In the data rows, the value 500 means zero.
Here are some points:
{289, 500, 489, 566, 415, 633, 861, 356, 770, 482, 380, 0, 437, 686, 591, 513}
{328, 329, 614, 460, 510, 533, 522, 584, 545, 561, 501, 652, 473, 567, 590, 319}
{512, 541, 365, 489, 392, 417, 690, 588, 408, 325, 569, 692, 652, 443, 559, 657}
{593, 484, 508, 406, 765, 422, 96, 671, 454, 574, 582, 930, 420, 428, 545, 506}
{504, 609, 469, 603, 343, 494, 748, 352, 430, 287, 468, 416, 315, 579, 671, 550}
{381, 525, 379, 506, 489, 411, 664, 449, 438, 521, 554, 653, 564, 699, 389, 345}
{545, 435, 622, 574, 500, 614, 421, 544, 380, 497, 383, 545, 724, 665, 447, 410}
{586, 520, 426, 372, 512, 448, 295, 465, 280, 646, 439, 596, 414, 541, 390, 320}
{363, 502, 565, 460, 374, 597, 804, 326, 754, 284, 371, 37, 378, 641, 565, 558}
{208, 291, 587, 545, 429, 637, 923, 364, 760, 430, 365, 290, 457, 852, 659, 431}
{473, 523, 396, 588, 262, 641, 972, 198, 660, 403, 493, 22, 544, 761, 693, 629}
{371, 442, 543, 520, 378, 691, 910, 250, 612, 469, 234, 0, 627, 762, 503, 457}
{402, 551, 442, 490, 349, 516, 667, 442, 633, 453, 432, 86, 336, 475, 546, 546}
{618, 570, 411, 456, 493, 285, 345, 703, 274, 413, 663, 999, 671, 223, 482, 585}
{646, 534, 572, 414, 700, 411, 74, 774, 329, 570, 665, 961, 476, 213, 433, 332}
{366, 450, 607, 612, 411, 724, 805, 412, 615, 361, 263, 136, 715, 875, 529, 524}
{521, 524, 533, 358, 740, 431, 200, 641, 482, 525, 523, 788, 383, 436, 552, 516}
Here are 16 more points, each followed by its number:
{727, 532, 542, 486, 599, 465, 40, 662, 301, 572, 701, 921, 586, 363, 384, 356} 0
{663, 604, 358, 445, 461, 306, 474, 632, 328, 538, 453, 740, 543, 268, 439, 556} 1
{435, 568, 371, 526, 324, 473, 971, 371, 529, 367, 281, 211, 552, 543, 549, 658} 2
{514, 504, 518, 443, 523, 494, 409, 444, 454, 494, 514, 567, 643, 503, 496, 363} 3
{461, 559, 622, 581, 484, 607, 721, 298, 463, 231, 485, 433, 517, 604, 309, 623} 4
{439, 274, 634, 619, 379, 607, 543, 489, 613, 564, 521, 385, 331, 497, 388, 659} 5
{467, 490, 535, 694, 372, 674, 882, 309, 756, 451, 497, 0, 358, 629, 611, 645} 6
{433, 483, 563, 528, 367, 532, 919, 229, 577, 528, 367, 280, 543, 629, 422, 719} 7
{463, 512, 370, 525, 370, 477, 795, 476, 517, 306, 542, 537, 646, 564, 558, 666} 8
{623, 545, 534, 417, 689, 409, 218, 763, 403, 546, 685, 863, 452, 247, 456, 336} 9
{464, 319, 592, 671, 319, 627, 575, 249, 570, 567, 356, 189, 544, 602, 421, 436} 10
{624, 516, 585, 448, 493, 458, 211, 518, 332, 660, 465, 653, 603, 362, 393, 358} 11
{337, 375, 574, 464, 550, 524, 549, 498, 561, 516, 433, 602, 539, 649, 560, 373} 12
{432, 579, 402, 555, 260, 504, 999, 335, 605, 382, 289, 101, 582, 577, 558, 728} 13
{379, 475, 511, 407, 624, 577, 645, 520, 685, 404, 446, 360, 450, 705, 597, 632} 14
{354, 496, 429, 600, 422, 520, 829, 319, 545, 411, 387, 317, 476, 624, 584, 753} 15
Which of these numbered points is nearest to each point below, ignoring the direction in which the first points spread most? Its number follows each.
{206, 540, 641, 558, 317, 704, 954, 196, 618, 151, 359, 5, 527, 719, 450, 597} > 4
{286, 502, 409, 613, 383, 547, 971, 323, 575, 409, 358, 260, 518, 666, 602, 838} > 15
{347, 492, 438, 600, 405, 538, 920, 384, 519, 423, 358, 311, 472, 630, 565, 824} > 15
{701, 338, 513, 563, 481, 440, 94, 473, 359, 706, 475, 716, 521, 351, 330, 393} > 10
{439, 477, 514, 412, 652, 495, 494, 511, 614, 474, 470, 564, 421, 602, 598, 588} > 14
{664, 460, 500, 416, 510, 345, 284, 508, 280, 636, 547, 951, 488, 278, 350, 637} > 7
{527, 555, 383, 489, 380, 444, 703, 521, 367, 328, 563, 672, 635, 472, 534, 683} > 8
{527, 581, 416, 515, 353, 427, 785, 439, 508, 416, 330, 360, 554, 438, 532, 638} > 13
{399, 512, 409, 567, 472, 471, 718, 465, 369, 465, 446, 542, 459, 488, 454, 813} > 15
{482, 551, 526, 690, 398, 605, 710, 418, 644, 481, 533, 105, 359, 549, 562, 620} > 6
{605, 554, 529, 377, 707, 401, 167, 762, 403, 539, 652, 869, 466, 212, 423, 389} > 9
{405, 490, 592, 685, 402, 712, 936, 324, 816, 459, 440, 0, 359, 686, 635, 674} > 6
{472, 580, 392, 556, 318, 483, 913, 365, 557, 355, 336, 169, 543, 480, 577, 658} > 13
{205, 294, 573, 534, 408, 641, 886, 398, 706, 429, 388, 296, 535, 787, 656, 430} > 12
{733, 595, 390, 467, 509, 245, 156, 678, 215, 592, 551, 984, 515, 50, 419, 527} > 1
{358, 503, 540, 517, 318, 688, 999, 150, 707, 305, 389, 0, 622, 867, 610, 457} > 3
{639, 509, 581, 447, 515, 476, 292, 504, 334, 638, 447, 639, 636, 413, 367, 379} > 11
{375, 361, 563, 493, 588, 487, 377, 660, 442, 525, 545, 834, 506, 519, 547, 334} > 12
{472, 498, 506, 455, 716, 540, 431, 524, 637, 420, 462, 489, 439, 596, 581, 610} > 14
{235, 309, 582, 477, 475, 625, 840, 417, 716, 414, 377, 356, 506, 790, 640, 446} > 12
{417, 357, 542, 505, 568, 478, 385, 578, 469, 559, 569, 826, 503, 530, 561, 310} > 12
{574, 455, 537, 477, 491, 507, 361, 520, 377, 639, 440, 564, 627, 443, 376, 347} > 11
{388, 315, 569, 447, 556, 438, 325, 650, 473, 610, 537, 916, 487, 501, 557, 299} > 12
{751, 508, 591, 487, 610, 462, 62, 680, 337, 518, 670, 917, 576, 386, 345, 321} > 0
{594, 448, 542, 462, 505, 521, 365, 478, 392, 627, 435, 538, 661, 458, 390, 357} > 11
{669, 687, 462, 317, 410, 365, 521, 666, 468, 501, 508, 505, 409, 340, 547, 487} > 1
{607, 548, 414, 452, 403, 376, 543, 560, 379, 479, 444, 603, 529, 245, 464, 562} > 1
{363, 525, 551, 491, 533, 630, 869, 466, 683, 372, 436, 190, 538, 599, 552, 443} > 9
{577, 327, 508, 622, 369, 528, 360, 359, 559, 608, 452, 372, 570, 493, 387, 398} > 10
{466, 583, 382, 554, 320, 477, 885, 369, 488, 424, 332, 199, 529, 469, 566, 658} > 13
{453, 514, 481, 680, 479, 530, 645, 483, 394, 501, 467, 556, 541, 613, 460, 767} > 15
